Rotation paths and how fast each direction turns (deg/step)
Each turn is a multiple of 5 degrees from 10 to 175, or 0.
Each row of a path follows its step; steps can be skipped.
Rotation 1:
step 0: [  9  -6  -2 -15  -2  19   3  -3  -1  -7  -9 -10   2   4   1 -12 -16  14
   1  -1  11 -12   3  -7   7  -3  -9   5   3  -2  -5  -5  15  -3  26   2
 -10  -3   3  16 -14 -11  -7  -3   4   6   6 -11  -9]
step 1: [-16   5  -4   0  -3   2  -1  -8  -5 -17  -9  -8  -7  -5   2  -4   0  -4
  -5  -7  -6 -13  -8   3   3  21  -1  14  10   2  -6   0   9  -6  -1  -2
  -5   3  -7  18 -14 -18   9  -7   9  -6  17   5  23]
step 2: [  3 -14  14  -6  -7  10  12 -12  -7   7  -2   5   0  17  -6  -1   0  -3
  -5  -9  -3  -7   5   1  12   4 -26   9   5   1  -5 -11   8  -1  10 -10
  -2   6 -13   0   9  -6 -11   3  12 -22  12  -5   3]
step 3: [ -9 -18   0  -7   3  14  -8  -7  -8 -13 -10  -8   3  -1 -21  -4  10  -2
   7 -21  -4  -5  -4 -13  14   6  -1  -6  -7  23  -8  -2   2 -14   9  -1
   6  -3   4  -1 -10 -12   4   6  -7  -4   4  -6   2]
step 4: [-10 -10   6   3 -10   1  12 -16  14   5  -3 -11   6  -7   5  -1   1  19
  -4  -5 -15  -6  10  -4  16  12  -8  13   8   0  -3 -11  -2  -9   4   3
  10   2  -8 -17 -17  -4   9 -14  -1  -4  10   2   2]
step 5: [-11   0   1 -20  11   7   5  -8   1  12   0  -4   1  -3 -12 -12  -4   9
   9 -13  -6   1  -5  -2  13   8 -14 -15   1  -3  -8   6 -11   2  11   3
   5  12 -10  17  -2   5   4  -4   4  -2  22 -11 -12]
step 6: [-17   7  -3  -1  14   4  -7 -12   2   6  -9  -3  11   5   4  10  -4   8
  -4  -4  -7  -9   3 -24   5   5  -1  12  -5   5  -6  19   4  -6  17   1
  11   9   3  -1   6 -22   0 -13  -4  -5   7  -3  11]
step 7: [  0   1   5   0  13  -1  20  -2  -1   5 -13  -6  -7   5   1  -3  -5  11
  17 -13  -6 -18   0  -6  17  -4 -24  -1  -2  -7   4   3   6  13   4   0
   2  -1   5   4 -12  -6  -7  -4  -5  -9   9  21   4]
step 8: [-12   3  -4 -13   1  18   1   2   3 -12  -4   6  11   6  -7  -4  -2  10
  -5 -17  -1   0  -5 -18  13  10  -7   6   5  -2  -8  11   0  13  -1  -9
  21  -9 -19  12  -8  -3  -9   7   6   7  -4   7   7]
step 9: [ -4  -4  -3 -18  -8   6   4  -1   8  -1 -12 -18  -6   6  12  -3 -15  11
   7  -5   8   5   1 -14  13 -15  -4  23   6   0 -15   2  13 -10  13   1
  -1  -4   2  -4  -4   1  -3   3   2  -6  16   4   9]
[-5 -5  3  3  2  0 -2 -3  0 -2 -3  0 -2 -1  5  5 -2  2 -8  2  2  0  4 -2
  0  1  2  0 -1  1  1 -3 -2  5  0 -2  3  2  1 -1  1  2 -1  3  1  2  3  1
  1] : 155
[ 3  1 -4  2 -2  0  0  0  2 -1  3  0  2  0 -3  4  0 -2 -4  1  2  2 -1 -1
  8 -3  2 -2  2  3  0  3  0  0  5  0 -1 -2  2  1  2 -5  2  2 -1  6  4 -1
  0] : 130
Rotation 2:
step 0: [  1   4  -9  10   5 -20   4  -7  -3   9   9   7 -24  -7   4   9  -7   1
 -10  -3  11   2 -11  -2  -7 -13  -7   0   2  -2  -8 -12   6  -6 -13 -14
   7   5   4  10   0  16  10   0  -4  -8   5   9  17]
step 1: [ -8  14   3   3   2  10   5 -11   6  10  -3  -3  -7  11  -4   2   1  -6
  12  13  13   4   7   5  -8   2  14  -3  16  -2  -2  14  -5   5  -3 -15
   4 -10  19  -2   2   0   9  15 -16  11  -3  16   5]
step 2: [-21  -5   3  -4  -5   8 -14   6   8  -2 -11 -13  -3 -13   0   8  -6  -3
  -2 -23  -1 -10  -1   0  -1  -8   8  14  -9  -2 -18   7   9  -2   3  -8
   6   3   8   8  10  -9 -13   6  -9   4  -3  10  10]
step 3: [-12   5  -4  13   0 -17   1   2   7   1   3   1  -7   2  15   7  -1  -2
  -3  -5  -4  18  -3   0  -1   4 -11   0   9 -17 -11 -19   4 -20   6 -12
  -7  12   6   1 -10  -8  12  -2  -8  -3   5  11  13]
step 4: [ -6   7  -4   2  -2  -2  -9   2   9   1  -1  10   2  -9   8   3  -3  -5
  -6   0  15  -2  27   9 -11  10   4  -7   9   4   7   7 -12  -5  -9 -11
   6   7  16  -1 -14  14   3   7 -13  19 -10   6  -4]
step 5: [-14   4   3  -1 -11   2   8  -2   6   9   7  10  -4 -10  -8  10  -6  -6
 -12 -25   4   4 -16   2  -2   7   7  -4  -5  -2  -5   2   3   4   0   7
  13  18  12   2  21  -1 -15  15  -8  -1  -5  11  -3]
step 6: [ -8  10 -18  20  10  -6   7 -11  -3   5  10 -18  -6   2  -1   7  -7  -7
  -6 -13   5  -5  -4   6   2   0  -3   0  13  -6  -1  -9   8 -12  -2 -18
 -11   0   2 -10  -7   3   0   6  10  -9  -3  19   9]
step 7: [-10   4 -11   1   0  11  -8  -3  16   6   6   6  -5   6  15   4 -13   7
  12   2  12  -5  12   0 -13   0   4   2   3  18  -5   3  -3  -6  -7  -1
  18  -5  14   6 -16   0   3   3 -13  -6   5  18  -3]
step 8: [ -4   6   4   5   2   9  -2   2  22  -1  -1   5   0  -2  -3  10  -2  -5
 -22 -14   7  19  -7  -7  -9 -17   3   2  -6  -6 -17  12   8  -4   4   3
  -3   0   0  10  18   5   1   2 -10  13  -2  18   2]
step 10: [-18  10 -11  -7  -7  -1  -5   0  12  -3  18  15   6   2   4   8 -10  -1
  15 -10  -5  -1  17   7  -7 -15   3   2   6  -3   9   0  -2   0  -1 -16
   6   7  13  -2 -10  -2 -11  -4 -17   1  -9   0   2]
[ 1 -1 -1 -6 -3 -2  1  0  2  0  2 -3  0  1  0  3  4 -1  2 -1 -4  0 -2  0
 -7  1 -5 -2 -2  0 -2  0 -1 -4  0 -2 -3 -2  4 -1 -4  3 -2 -1  6 -4  1 -1
  4] : 110
[-4 -4  1 -6  2  0  1 -1  2  0  4  1 -1 -5  2  4  2 -2 -1 -1 -1  4 -1 -2
  2 -1 -2  1 -4  0 -1 -1  3  4  1 -4  4  2 -5  0  2  1  3 -1  2 -1  0  2
 -4] : 130
[ 3  0 -1  5  4 -3  1  4  2  1  2 -5 -7  0  0 -3  1 -4  0  2 -3 -2  0 -1
  1 -2 -5  2  1  0 -1 -2  1 -2  3  0  3  6  1 -5  2  1  1  0  0 -2 -1 -2
  1] : 120
[ 5 -2  2  0  1  0 -1  4  4  1 -1 -2  3 -5  4  2 -1 -1 -2  2  2  2  0  2
 -2  1 -2 -5  1  2 -2 -1  0 -3 -2  6 -1  1 -4  4 -1  2  5 -2 -4  0  2  0
  1] : 85
Rotation 3:
step 0: [  1  11 -12   3 -19   2   9   4 -16   6 -10   2  16  -3   6  12   1  11
  -2   2   9   4  14  -4  -8  -9  12  -8  10   5   3   2  10   7  -2   0
  10   3  -3 -14 -21   8   2 -10  -3   6   1  -4   2]
step 1: [ -3  -6  -7 -10  -7   2   1   6   1 -10  -3  -2  16  -2  11   4  -3  18
   0   2  -2   3  -7  -1 -11 -10   5 -22   2 -16   4  -2  27   1   9  -6
   3   9  -8  -6  -7 -12   8  -9   0  -6   3   2  -1]
step 2: [ -9   3  -1  14  -8   4   9   1   8 -12  -2  17   7   7   1   0   3   7
  -1   0 -12  -3   2  -7 -10  -4   0  -6  -1  -2  13 -14  20  -9  -5  -3
  20   2  -2 -16  -3  -7  16  -4   1  12  -1   3  18]
step 3: [  1   1  -2  -5 -11   6   2   0   1  -9 -16  10   9  -2   7 -14  -2   8
  -7 -10  -3  -2  -8 -11  -9 -13   6  11  -4  -9   7 -13  11  21   4   8
   6  -6  -3 -13   6 -16  -4  -9   0  18  -5  -2   1]
step 4: [  6  11  -8  -6  -1   5  10   0  -3   0 -19  14 -12 -21  11  -4  -9   5
   4   0  -5  -1  -6  -2 -10   3  -2   1 -11   0  19  -2  13  -5   1   0
  -8  -7   2 -19  -8 -10  -7 -10  -3   0   3   2  17]
step 5: [  8  -3   1   7 -14  15   9   2   6   3  -5   3   1 -18   0  -8  -3  16
  -4   0  -3   8  -5   2  -5 -10 -11   5   2  -2  17  12   7  -7  -9   1
   1   4  -3   1   7  -1  -2 -25  -9  15  17   3   2]
step 6: [  0  11  -3 -12  -8  18  18  -8   1 -14  -8  -8  -3  -7   3   3   6  13
 -13  -3  10   4  -2 -14 -10  -7   1 -10   7   7   3   1  -5  -3 -14 -12
   0 -10  12   2  -5  -9   3 -12  -2   7  11   4   9]
step 7: [ 11   7   3 -12  -9  17   7   3  -8   7   6  -2   5  -3   9   4  23   6
  -7  -5   1  -7  -7   3 -18   1   8 -12  10  -3   1   3  11  -2  10  -5
  -1 -12   3 -14   9   9   3 -17  -8  10   7  -1   6]
step 8: [ -3  17  -3  -3 -16  -9   3  12   4   3   1  16   3   0   8   6  11   7
  -5  -7   9   4  -3  -5 -17 -10  13  -7   5  -3  10 -10  -2 -16  13  -8
   6   1   1  -4  -7  -1   0 -12   6   4  22  -1  -5]
step 10: [ -7   1  -7  -2 -13  -1  16   5  -5   4  -3   6  -9   2  -4  -1  -6  -1
  -8   5   2  -1 -14   0 -10 -14   2   2   8 -10   7 -16  33   0   6 -12
  -4  -1   5   1  -1 -11  14   4  -8   7   9 -13   7]
[-3 -5 -5  2  0 -2 -2  4 -1 -3 -1  5 -2  3  3 -3  1 -2  0 -2 -1  3  3  1
 -1  4  1  2  1 -2  3 -6  5  5  0 -2  3  3  1  2  0 -1  1  2 -2 -2 -1  0
  0] : 45
[ 6  5  6  0  0  4  2 -1  1 -2  3  2  2  0  0 -2  2 -3  0  1  3  2 -1  1
  2  2  1 -2  1  2  2 -8  0  5  0 -1 -2 -1 -2 -1  0  2 -2  4  0  2 -3 -3
  0] : 90
[-3  2  3  4  2 -5  0  1  0 -2  3  2 -2  4 -3 -4 -2  2  0 -3  3 -1 -2  2
  0 -1  1  3 -2 -2 -1 -1  1  0  3  5 -3 -2  2 -7  2 -3 -4  1  1  0  3 -1
  3] : 60
[ 0  0  5  0  3  1 -3  3 -4  0 -1  0 -1  2 -2 -1  5  2  1  0 -2  0 -3  0
  2 -1  3  3  2  1  2 -2 -1  0 -1 -3 -1 -1  8  4 -2  4 -1 -6 -1 -4  3  1
  0] : 35
Rotation 4:
step 0: [  6  -4  -1  -9   1 -15 -10  -7  -4   8 -15  -8  21   2   5  14  -2   6
   6 -15  -1   3   3   6   4  -4  -1   2  -7  -2 -11   1  -9  -3 -13  12
   4  10 -18  -8 -19   9   2   1  -2   5 -11   2  22]
step 1: [ 11  -5  -8 -16  -8  -5  -6   1 -17  -9   4  -8   3  -2  -4  -1  -4   3
  -2 -11  -7  -6  -1  21 -24  -6   9   5  -8   0  -5  -2  -2  -5  13   0
   0  -2   2  -1  -4  -6  -7   3 -27  -9 -17   6  11]
step 2: [ 12  -5   0  -1  -6  -5   6  11   2  -6   8  -6  -1  12  -5  20  -2 -13
  -7   0  -4   7   9  19  -3  -5  -9   8  -9  -5  -5   0  -8 -14 -10   3
 -11 -20  -9  12 -15   8  10  -3   4 -11  -4  11  11]
step 3: [  7   7   3  -4   4  -2   8  16   1  -5   2  -9  -1  16   8   6  -2  12
   4  -8  -3   4 -10  11  -3   0  12   4  -6   7 -10 -26   2  -7  -4  -1
 -17  13  12   1 -10  17   7 -12 -14 -12   0  -3  -5]
step 4: [  3  16   0  -1   5 -11   2  -1  -1   1  -2 -13   9 -10  21   0  -6  -6
   5  -5  -9   8 -17  16  -5   4  -7  12  11  -8 -11  -6 -12  -4   3  10
  -3  -8   8  19 -18   8   3   6  -2   9  11  -3   2]
step 5: [  6   6   5  -6   9   0 -13   9  -5  -3 -21   1  11  14   2   7   9 -11
   8  -5   2  -1 -12  21   1 -12  -3   8   8  -5  12  -4  -4   9   3  -4
  -6  10  -2 -11  -8  16  -6   7 -13   1   6   3  18]
step 6: [  0 -17  -3   0   5  -8   0   2 -14  -4  -9 -21  18   0   6  17   6  -7
 -17 -11  -4  14   3   5   0 -14  -1  -2  -9 -11  -1   1   3   1  19   4
  -4  -5  17   5  -4  -2  -4   4 -17   0   1  -3   2]
step 7: [ -9  -5  -2 -12  -3   3   4   8 -16  -4  -3   7   1  17   4  21 -16  -3
 -22  -8  -5  -4  -3  14   1   1   5   0  -8  -1   8 -16   4   0   1 -14
   4  -4 -13  14 -15   6  -2   9  -3   0  11   8   2]
step 8: [ -5  -7  -8  -2  12   5   2  -8   0   9   6  -7   3  -4   3   6  -5   4
  -8 -15  -8   5   5   4  -5  -4  -9  14 -15  -1   9 -24   1   6 -14  10
  -3   1   4   7  -5  28   5  -6 -13   6  -9  -4  -2]
step 10: [ 11  11   5  -8  15 -15 -15  -2   5   5  -5   4  13  11  17   6  -6  -7
   8  -8   4  17   1  14  -5 -10  -1  -4  -9  -7  16   2   5   2  -8  14
  -2  -6 -12   3  -4  -1   5  -1 -15  -4 -11   7  -2]
[ 0 -2 -3 -3 -6 -2  0  1 -2 -3  0  3 -1 -1  5 -4 -1  0  0 -2 -3  4  0  0
 -3 -3 -1  2  0  3  0  0  2 -2 -2 -3  3 -1  6  1 -3 -8  1  2  0  2  3 -2
 -1] : 135
[-1  6  1  6 -3 -3 -2  2  0 -1  0  4  4 -2 -2 -4 -2 -2  3  2 -2  2  0 -2
  3  1  3  4  1  0  0 -4  4  2  1  1 -1  1  0  3  0  3  5 -3 -1  3  0 -4
  1] : 70
